In the rows, 128 means zero.
Rotation paths and how fast each direction turns (degrees per step)
Each turn is a multiple of 5 degrees from 10 to 175, or 0.
Each row of a path follows its step; steps can be skipped.
Rotation 1:
step 0: 136 132 92 119 128 133 161 122 96 127 129 102 139 144 143 124 161 134
 177 138 142 143 103 157 146 145 132 117 154 123 135 106 123 82 131 136
 143 102 170 147 126 129 139 131 128 130 110 129 133 114 128
step 1: 140 131 121 103 93 92 136 141 134 131 144 122 115 131 163 107 153 98 151
 149 138 152 92 140 138 122 135 121 97 121 137 133 156 133 121 135 130
 98 141 132 119 115 176 125 143 139 122 91 121 112 135
step 2: 134 111 146 111 96 99 134 101 130 120 127 132 116 146 133 90 136 130 185
 137 110 102 145 112 114 127 135 112 98 126 156 119 116 115 118 112 125
 90 123 125 127 106 134 123 156 117 117 122 171 123 137
step 3: 120 114 127 96 88 141 111 139 91 88 79 121 133 125 135 107 129 128 168
 118 139 156 135 137 131 146 116 148 117 141 133 108 122 117 133 135 131
 101 137 138 103 107 105 104 139 135 99 122 140 138 135
step 4: 142 148 142 113 116 73 115 118 109 116 151 106 141 116 161 138 121 126
 148 122 150 145 142 158 130 153 119 159 120 148 171 118 123 118 133 133
 117 137 145 132 116 143 133 100 144 138 95 90 131 128 131
step 5: 103 105 136 129 111 81 134 113 124 116 144 90 146 141 138 104 145 139
 134 131 137 138 144 95 134 140 130 110 166 147 149 121 122 121 115 125
 96 117 170 126 118 120 162 118 155 159 117 135 139 138 120
step 6: 133 143 106 138 116 133 158 114 132 94 120 116 160 148 145 74 145 105
 133 104 116 151 136 126 140 125 102 119 117 140 128 125 140 122 155 139
 134 98 162 144 119 134 136 101 164 132 113 128 137 106 97
step 7: 138 153 124 139 122 101 136 151 146 109 125 128 135 115 159 92 118 108
 168 143 97 134 118 117 125 139 117 92 135 134 127 120 134 105 144 126
 121 129 129 150 114 143 121 102 132 146 108 68 144 139 154
step 8: 114 101 156 125 100 107 127 110 146 127 118 124 144 121 124 114 126 129
 142 128 128 117 100 93 144 139 130 120 116 122 161 106 147 123 155 153
 99 98 122 121 138 133 111 108 121 171 82 106 154 146 124
step 9: 133 123 133 136 129 125 109 112 104 105 130 122 143 117 112 100 140 124
 129 122 124 140 153 149 139 122 123 133 114 171 150 166 132 110 167 163
 99 93 150 131 123 126 107 128 130 158 124 124 171 147 144
Speeds:
142 130 124 135 128 123 127 130 124 134 127 127 121 136 127 125 121 126
 127 130 135 126 126 119 138 125 129 130 132 124 138 127 127 132 131 116
 121 130 129 119 123 118 120 129 126 133 133 116 120 123 126 -> 115
127 123 126 129 132 130 128 120 120 131 125 131 131 120 130 139 131 122
 128 122 141 123 123 123 124 137 137 134 131 129 130 127 139 118 129 128
 128 130 131 122 124 134 118 117 127 128 128 126 130 135 137 -> 80
138 127 126 136 126 124 139 133 136 125 122 133 131 128 137 124 131 132
 131 132 125 120 120 129 118 125 130 122 127 117 125 135 142 130 122 126
 132 125 137 133 132 122 126 120 127 127 133 130 126 131 122 -> 65
133 133 120 115 130 126 130 120 133 123 121 130 121 127 136 136 122 134
 131 129 130 128 133 131 135 131 129 121 132 119 122 127 124 124 136 131
 131 138 124 141 124 128 123 125 123 135 119 128 121 127 127 -> 100
Rotation 2:
step 0: 129 138 146 88 144 147 132 121 126 117 116 127 93 104 103 95 122 136 140
 120 132 155 139 139 126 153 129 150 133 138 175 123 139 126 92 148 109
 180 114 136 136 126 86 131 102 112 123 110 133 160 135
step 1: 142 142 152 102 106 124 172 139 153 118 133 151 110 104 74 157 134 117
 113 133 163 122 130 115 131 168 140 141 128 119 147 131 133 158 101 138
 158 146 103 132 134 120 102 101 110 103 103 136 128 131 121
step 2: 166 131 117 92 102 130 128 115 164 137 149 117 110 112 99 141 135 128
 141 119 135 122 123 121 148 101 148 122 127 91 152 126 108 127 109 140
 144 156 130 139 147 85 133 103 151 109 102 142 130 90 157
step 3: 129 144 130 100 105 133 100 117 156 132 116 133 106 106 108 156 127 137
 106 74 90 110 120 136 133 95 157 143 107 105 147 118 122 107 104 137
 105 148 127 115 108 117 93 119 136 123 133 112 102 131 148
step 4: 121 144 116 103 109 121 118 165 110 93 97 148 110 95 130 163 135 118 124
 127 123 126 114 131 135 113 140 108 98 132 144 152 146 135 116 134 122
 141 96 101 131 144 75 123 163 87 138 137 118 131 140
step 5: 126 137 128 102 125 98 94 137 117 85 136 123 109 111 120 132 151 95 133
 135 159 138 122 109 166 110 115 128 144 142 146 125 118 149 90 151 119
 142 122 107 158 90 114 156 128 91 142 116 136 138 150
step 6: 149 141 168 109 112 105 79 119 121 122 111 127 119 123 104 143 118 102
 119 129 174 99 145 82 147 129 155 147 119 130 150 135 81 128 126 126
 125 136 146 120 126 113 104 116 99 116 127 121 112 141 125
step 7: 148 135 116 115 104 153 102 140 115 139 95 100 128 96 108 134 91 116 172
 126 166 126 145 124 144 143 131 137 103 132 153 145 103 128 129 143 127
 173 137 144 122 129 100 116 162 136 102 118 104 126 139
step 8: 124 159 114 97 106 131 146 144 138 115 120 130 129 91 127 147 126 121
 125 94 149 132 164 130 133 113 104 153 150 154 135 121 140 148 103 162
 135 156 131 141 91 108 103 130 131 142 96 100 107 144 159
step 9: 154 160 131 66 116 117 125 144 127 110 112 173 125 130 128 144 143 152
 137 125 162 127 145 110 147 95 144 128 157 135 135 128 139 135 134 136
 138 116 101 150 119 128 102 75 122 121 118 124 135 125 156
Speeds:
136 127 133 127 135 132 136 124 137 121 125 142 134 124 117 119 119 137
 134 133 134 130 129 126 126 121 126 128 128 126 126 125 138 122 129 134
 134 131 128 132 124 121 125 133 128 137 125 133 121 127 124 -> 45
130 126 136 136 128 135 127 129 121 136 135 135 135 127 120 130 129 121
 133 117 128 124 120 125 127 135 128 129 130 132 124 128 138 123 139 132
 125 131 127 130 134 134 114 127 131 121 128 117 129 120 128 -> 115
136 121 122 127 130 123 135 120 137 132 134 125 125 126 127 135 125 119
 131 128 121 129 143 130 131 131 136 130 125 132 128 134 131 128 127 132
 139 127 125 133 131 133 133 117 131 134 124 115 120 128 130 -> 60
127 124 125 130 132 127 131 140 123 134 130 134 122 138 135 121 132 124
 125 134 126 128 129 135 119 132 127 138 128 128 120 126 122 117 132 127
 134 129 123 129 125 120 134 133 130 133 137 124 123 116 118 -> 0
119 118 130 129 123 137 129 134 125 126 132 133 122 123 127 138 130 138
 127 132 140 130 125 120 138 128 135 126 121 135 130 123 126 125 133 125
 133 129 120 128 127 141 135 123 130 132 129 134 124 124 125 -> 135
Rotation 3:
step 0: 129 148 123 130 76 158 94 139 141 101 122 150 113 130 135 125 121 148
 129 128 116 160 95 153 143 111 127 101 157 139 149 104 132 95 134 151
 158 147 138 139 159 132 139 114 111 125 117 115 119 153 123
step 1: 143 156 102 114 115 93 111 112 115 102 157 107 98 140 130 144 132 144
 145 131 110 123 105 135 120 125 128 124 140 90 125 136 74 145 139 151
 109 126 120 127 126 123 139 112 112 129 136 99 129 86 164
step 2: 110 147 140 121 130 103 153 151 121 126 107 134 101 103 114 143 135 121
 148 172 170 137 126 102 137 141 121 135 142 117 139 74 112 136 105 132
 142 157 121 94 159 132 131 124 113 132 158 150 119 122 135
step 3: 127 130 157 143 104 150 118 133 123 147 154 129 120 121 115 169 100 116
 148 125 91 145 163 137 140 182 92 123 122 114 139 115 112 130 131 153
 134 129 134 145 139 116 176 135 111 113 122 135 129 159 141
step 4: 122 101 133 129 97 134 109 144 144 113 137 102 127 109 122 138 170 126
 175 99 149 125 130 103 118 142 130 140 150 132 125 143 105 152 136 138
 98 106 133 131 158 173 130 98 116 146 124 107 154 131 115
step 5: 116 135 138 111 139 134 127 66 148 114 120 110 93 118 130 135 141 149
 152 154 115 135 93 116 116 136 106 149 119 142 146 128 141 130 173 131
 158 148 139 106 150 127 117 112 116 104 136 146 131 156 106
step 6: 123 137 120 146 141 147 105 131 127 115 134 106 114 119 135 148 94 140
 124 125 148 135 142 90 97 129 98 131 155 145 126 135 128 115 152 157
 114 155 82 147 99 140 155 135 122 90 135 129 147 111 168
step 7: 91 139 110 142 85 120 127 147 144 155 136 131 117 105 138 110 117 134
 165 140 172 137 134 146 92 137 137 153 112 159 106 126 114 150 133 114
 126 142 133 127 150 88 137 138 116 123 130 107 149 105 108
step 8: 136 92 127 98 130 136 100 121 140 152 122 130 132 118 128 149 135 173
 129 111 114 162 115 150 112 123 98 148 119 127 110 90 99 92 105 138 127
 143 145 132 149 108 122 105 147 98 135 124 142 154 145
step 9: 115 124 105 149 146 127 114 161 132 120 152 113 125 128 170 155 123 122
 119 128 98 107 109 122 108 95 134 147 150 124 136 139 116 136 113 151
 139 131 94 122 185 132 124 112 83 121 96 133 137 122 140
Speeds:
133 141 128 125 124 128 130 118 128 132 125 121 135 133 130 128 132 141
 134 127 135 132 130 120 126 134 132 128 127 119 123 128 133 131 121 125
 124 118 135 120 134 124 124 128 133 129 128 120 138 118 124 -> 120
127 129 117 133 124 125 119 125 126 130 132 134 124 123 124 128 125 130
 120 132 127 126 124 134 128 119 132 122 127 134 124 115 120 118 118 128
 134 114 126 127 131 120 125 124 126 127 127 130 132 117 133 -> 45
131 135 122 142 134 137 120 134 138 128 133 124 134 129 129 135 129 134
 117 127 125 138 129 122 141 129 123 134 130 124 130 125 135 130 129 126
 133 129 130 130 123 127 138 126 123 127 120 126 123 123 127 -> 125
Rotation 4:
step 0: 111 103 145 117 141 146 133 99 162 130 125 145 156 128 129 125 100 112
 142 162 84 146 115 139 130 104 122 142 141 128 129 109 105 145 136 122
 114 106 119 94 156 93 95 90 145 128 147 140 108 133 90
step 1: 151 104 128 144 135 133 111 133 121 158 96 99 149 129 147 116 142 195
 145 159 121 147 133 110 129 140 103 113 89 128 128 120 149 113 134 124
 141 96 145 154 145 129 103 119 141 147 150 98 112 138 148
step 2: 161 136 132 127 117 95 165 107 120 90 118 121 84 135 143 127 139 124 127
 152 152 124 135 105 144 122 115 116 99 96 110 143 138 161 130 130 140
 140 91 120 135 85 100 139 136 129 125 157 108 164 125
step 3: 126 137 90 143 112 149 122 108 123 95 75 138 156 120 105 113 140 106 156
 158 144 100 146 109 98 165 162 161 131 115 137 121 116 129 135 149 107
 119 137 130 129 138 111 127 120 100 126 110 105 144 127
step 4: 121 107 121 137 129 110 147 135 110 114 142 97 155 80 121 149 108 123 92
 145 100 131 105 128 135 139 133 97 118 129 135 95 100 142 99 155 112
 162 158 125 142 131 94 99 127 132 159 130 131 154 108
step 5: 151 107 148 124 91 151 113 122 146 153 120 105 149 129 117 106 117 145
 127 134 168 142 137 153 123 131 141 127 109 123 153 142 155 160 142 95
 134 149 149 120 125 126 99 152 173 123 140 108 166 162 111
step 6: 102 128 115 114 173 141 122 101 128 124 132 92 122 154 108 132 138 153
 104 166 142 143 138 103 124 123 152 99 133 113 111 121 171 124 145 146
 146 172 97 123 119 137 133 143 114 114 113 142 96 153 105
step 7: 160 122 87 179 111 131 152 142 130 100 140 138 160 147 122 131 130 118
 117 122 143 151 116 154 132 144 122 132 129 124 128 129 115 133 157 134
 141 149 119 141 79 144 97 126 115 77 128 115 100 108 141
step 8: 121 105 134 115 125 99 145 110 164 118 136 130 158 134 139 164 124 116
 94 170 120 141 150 148 107 141 112 135 159 128 179 96 114 134 115 119
 108 137 120 88 127 119 130 124 105 143 101 94 140 134 121
step 9: 144 146 129 115 111 138 117 138 119 154 119 135 120 117 106 121 113 133
 110 147 137 169 124 110 92 119 111 94 151 106 130 126 160 113 134 104
 136 133 152 170 94 134 129 89 138 144 141 74 139 148 149
Speeds:
114 133 129 129 128 122 125 119 120 137 132 135 135 128 122 126 114 132
 132 137 130 123 132 120 129 134 124 131 129 129 133 125 138 114 126 126
 126 126 125 133 132 135 129 128 125 125 131 127 121 129 124 -> 135
129 128 135 146 117 134 122 126 128 135 131 131 133 125 129 127 131 129
 118 130 123 127 126 131 138 128 129 125 127 127 132 118 123 125 124 128
 127 120 137 113 128 126 128 122 122 134 122 126 125 127 125 -> 95
125 126 131 119 122 119 134 120 130 131 118 122 129 127 128 128 127 138
 124 129 123 127 123 128 126 126 123 117 125 137 130 129 121 133 133 110
 120 125 133 127 127 141 124 127 129 130 123 130 131 123 130 -> 95
122 134 124 133 139 144 140 135 134 130 123 120 131 120 125 130 132 130
 119 135 130 131 131 117 125 131 130 121 133 133 126 126 129 123 128 131
 127 118 128 135 132 129 133 123 134 129 121 130 131 126 133 -> 135
Rotation 5:
step 0: 138 139 159 116 104 104 108 102 112 159 150 136 106 109 166 136 143 113
 146 119 134 129 136 98 141 148 128 125 112 107 161 132 99 133 143 113
 117 63 119 139 126 115 145 126 126 101 128 128 110 155 136
step 1: 100 119 160 168 131 107 103 116 108 132 121 143 93 95 161 131 121 138
 153 120 118 115 133 117 163 128 162 113 71 129 135 123 147 119 124 119
 136 118 143 139 102 108 122 129 124 122 120 116 136 157 154
step 2: 132 147 147 159 137 111 118 144 164 133 104 110 139 101 160 145 135 132
 135 149 58 124 157 119 112 129 145 108 88 140 132 109 124 128 105 136
 143 108 138 114 117 114 120 121 119 115 106 135 157 143 121
step 3: 138 126 116 133 146 123 123 154 140 137 129 82 136 125 114 151 163 94
 149 140 109 143 123 87 103 135 145 115 97 110 132 130 136 125 151 101
 140 128 128 112 78 114 131 135 119 150 93 136 165 126 128
step 4: 142 107 91 132 92 138 140 158 139 154 106 118 97 96 95 141 123 142 138
 138 112 150 112 94 118 129 107 125 130 110 147 134 133 87 122 109 153
 140 115 143 108 88 139 117 132 123 116 131 160 120 141
step 5: 147 143 127 133 145 131 130 156 121 160 107 151 115 118 128 165 131 135
 112 125 117 176 109 118 102 156 97 126 140 92 158 129 100 108 135 122
 130 135 134 163 118 106 118 154 114 105 122 144 108 152 158
step 6: 139 139 151 133 148 117 114 129 115 108 129 131 97 93 129 149 119 112
 139 132 120 147 92 131 135 125 121 105 144 114 166 161 95 108 140 116
 132 150 152 155 137 147 143 124 119 133 133 88 138 179 143
step 7: 120 146 126 130 140 115 101 138 151 119 113 156 132 112 144 101 98 102
 112 129 117 110 122 117 126 117 142 117 99 124 159 119 75 81 141 110
 155 139 134 141 120 137 124 112 148 110 140 115 121 169 99
step 8: 143 138 127 110 160 120 129 151 134 132 127 120 129 118 164 143 130 146
 116 98 123 120 153 110 131 102 199 137 116 103 139 110 105 95 151 125
 108 131 139 135 94 135 152 121 142 115 119 110 136 138 96
step 9: 144 101 136 120 152 110 154 155 137 113 137 122 126 104 124 157 138 161
 140 135 129 77 142 63 125 103 157 117 125 124 149 139 126 94 125 114
 124 106 121 125 136 127 129 122 163 116 119 143 137 128 140
Speeds:
131 127 142 131 142 124 130 128 116 119 123 134 133 123 124 132 129 132
 126 134 122 130 122 134 127 122 120 134 125 129 124 128 134 126 123 139
 128 123 124 129 130 135 120 127 130 123 124 129 135 132 137 -> 90
125 124 125 126 129 138 125 131 128 122 128 123 135 127 115 132 127 133
 130 132 125 135 131 111 119 132 131 123 132 125 118 131 134 131 135 128
 122 130 123 136 133 125 125 122 128 117 128 130 130 119 126 -> 60
125 127 131 123 125 124 125 133 124 125 133 131 134 133 130 132 129 132
 119 124 119 127 127 127 131 112 126 131 139 123 134 128 131 124 138 122
 133 124 122 120 126 114 123 129 125 137 127 132 135 119 123 -> 70
130 132 128 125 120 127 132 127 128 132 133 123 134 126 127 132 121 134
 134 133 125 134 137 119 132 130 121 130 114 122 130 120 136 135 119 124
 133 133 129 123 128 131 118 131 118 140 122 125 130 126 132 -> 40
125 135 133 129 127 132 120 128 129 133 132 123 126 131 129 133 118 131
 128 113 130 123 121 125 131 131 121 125 131 123 127 128 124 140 126 135
 134 126 130 135 126 128 120 126 147 129 122 122 134 130 122 -> 55
133 127 123 132 134 137 137 128 140 134 123 131 124 123 119 134 131 125
 133 124 134 132 127 128 130 117 136 130 126 128 125 126 123 131 126 129
 127 126 129 115 131 130 125 131 136 132 122 143 137 124 127 -> 60
Rotation 6:
step 0: 124 133 134 110 152 128 126 124 137 136 127 134 154 121 122 87 143 141
 144 102 122 141 136 145 151 122 127 143 119 114 145 145 94 95 122 159
 128 131 90 142 139 128 131 141 154 157 133 108 152 138 160
step 1: 115 138 140 139 128 134 78 133 149 140 141 148 128 101 147 148 102 104
 124 140 136 111 118 108 139 134 128 125 115 110 122 163 124 111 109 125
 104 147 112 162 168 128 138 138 130 104 121 120 153 143 130
step 2: 137 144 113 142 115 127 138 152 121 137 132 145 114 122 104 124 100 112
 118 149 111 110 144 121 166 106 105 141 128 134 139 128 142 106 139 132
 147 153 113 116 102 125 124 161 153 86 104 103 130 118 143
step 3: 129 96 137 84 134 119 141 131 137 104 126 117 101 113 146 108 120 158
 150 130 119 123 149 112 133 139 122 127 130 141 133 143 89 133 126 146
 99 148 107 125 128 99 108 164 156 121 122 117 118 132 146
step 4: 117 117 165 137 130 134 104 126 144 130 117 128 151 117 163 100 114 132
 156 149 152 99 139 123 137 85 139 160 118 123 156 137 130 115 118 103
 121 130 113 140 133 134 115 124 139 121 112 161 141 145 144
step 5: 134 138 145 120 130 111 136 116 119 151 125 130 115 143 100 109 100 144
 104 115 113 131 129 124 123 91 113 121 141 80 124 157 131 105 122 123
 128 143 96 139 124 151 127 157 130 103 108 127 160 147 112
step 6: 98 151 138 115 129 128 126 144 137 134 158 142 116 102 125 112 104 145
 121 117 135 144 124 133 110 143 111 126 106 132 124 140 126 135 133 93
 128 149 108 150 127 99 115 172 152 134 118 122 130 91 164
step 7: 140 115 142 128 111 143 128 149 119 137 101 134 133 116 118 117 136 100
 156 142 145 142 128 115 155 123 103 145 100 126 138 126 116 103 93 119
 97 133 141 130 117 122 113 165 150 140 135 128 160 154 158
step 8: 137 133 151 92 154 120 133 123 140 123 129 124 146 122 103 126 90 94 144
 141 137 105 144 94 121 113 108 126 136 125 115 162 104 109 124 145 148
 158 129 136 138 122 94 121 120 106 120 133 149 132 121
step 9: 136 142 132 115 125 114 118 178 139 141 135 143 126 113 134 91 129 142
 142 109 134 127 139 138 144 139 119 133 142 102 164 149 126 101 132 106
 154 155 98 129 137 130 109 127 158 132 108 118 105 117 111
Speeds:
125 122 114 125 127 131 118 123 126 138 130 123 126 134 126 123 121 120
 136 118 128 127 123 126 125 128 132 136 129 121 118 132 133 125 129 121
 124 127 120 128 130 135 136 127 127 133 120 122 120 122 130 -> 80
123 132 127 133 145 128 115 131 130 131 123 120 122 126 126 132 127 125
 127 138 136 121 121 122 134 119 123 126 129 120 131 122 128 130 124 132
 120 116 137 132 126 130 125 130 124 132 123 129 126 133 129 -> 115
137 143 126 131 126 130 119 127 113 126 127 134 127 122 124 133 128 136
 122 129 126 121 118 133 133 122 134 119 129 130 122 136 130 134 124 122
 125 130 122 132 129 125 134 129 135 135 131 125 132 125 128 -> 80
138 122 126 118 118 128 124 126 132 127 121 130 133 129 124 122 132 125
 125 129 137 116 129 126 120 118 139 129 129 122 134 135 117 132 133 136
 137 123 129 125 130 123 123 125 127 137 129 131 127 130 135 -> 85
128 123 137 126 129 122 126 113 121 127 129 131 129 127 130 131 133 124
 140 118 128 127 125 127 134 129 139 130 122 130 138 125 130 125 123 127
 121 127 140 137 136 129 131 131 133 125 136 130 127 127 137 -> 110
128 140 128 131 118 125 123 126 127 126 124 135 127 134 129 122 119 128
 129 133 135 134 127 136 135 125 125 138 130 137 134 114 129 125 131 130
 134 131 126 135 127 138 120 121 130 136 125 126 121 127 134 -> 155
122 131 123 131 119 114 124 129 139 132 134 128 131 124 121 136 125 132
 117 123 124 124 130 139 134 134 133 129 127 117 133 130 127 123 132 120
 131 123 128 136 132 129 128 135 118 127 131 130 127 134 125 -> 85
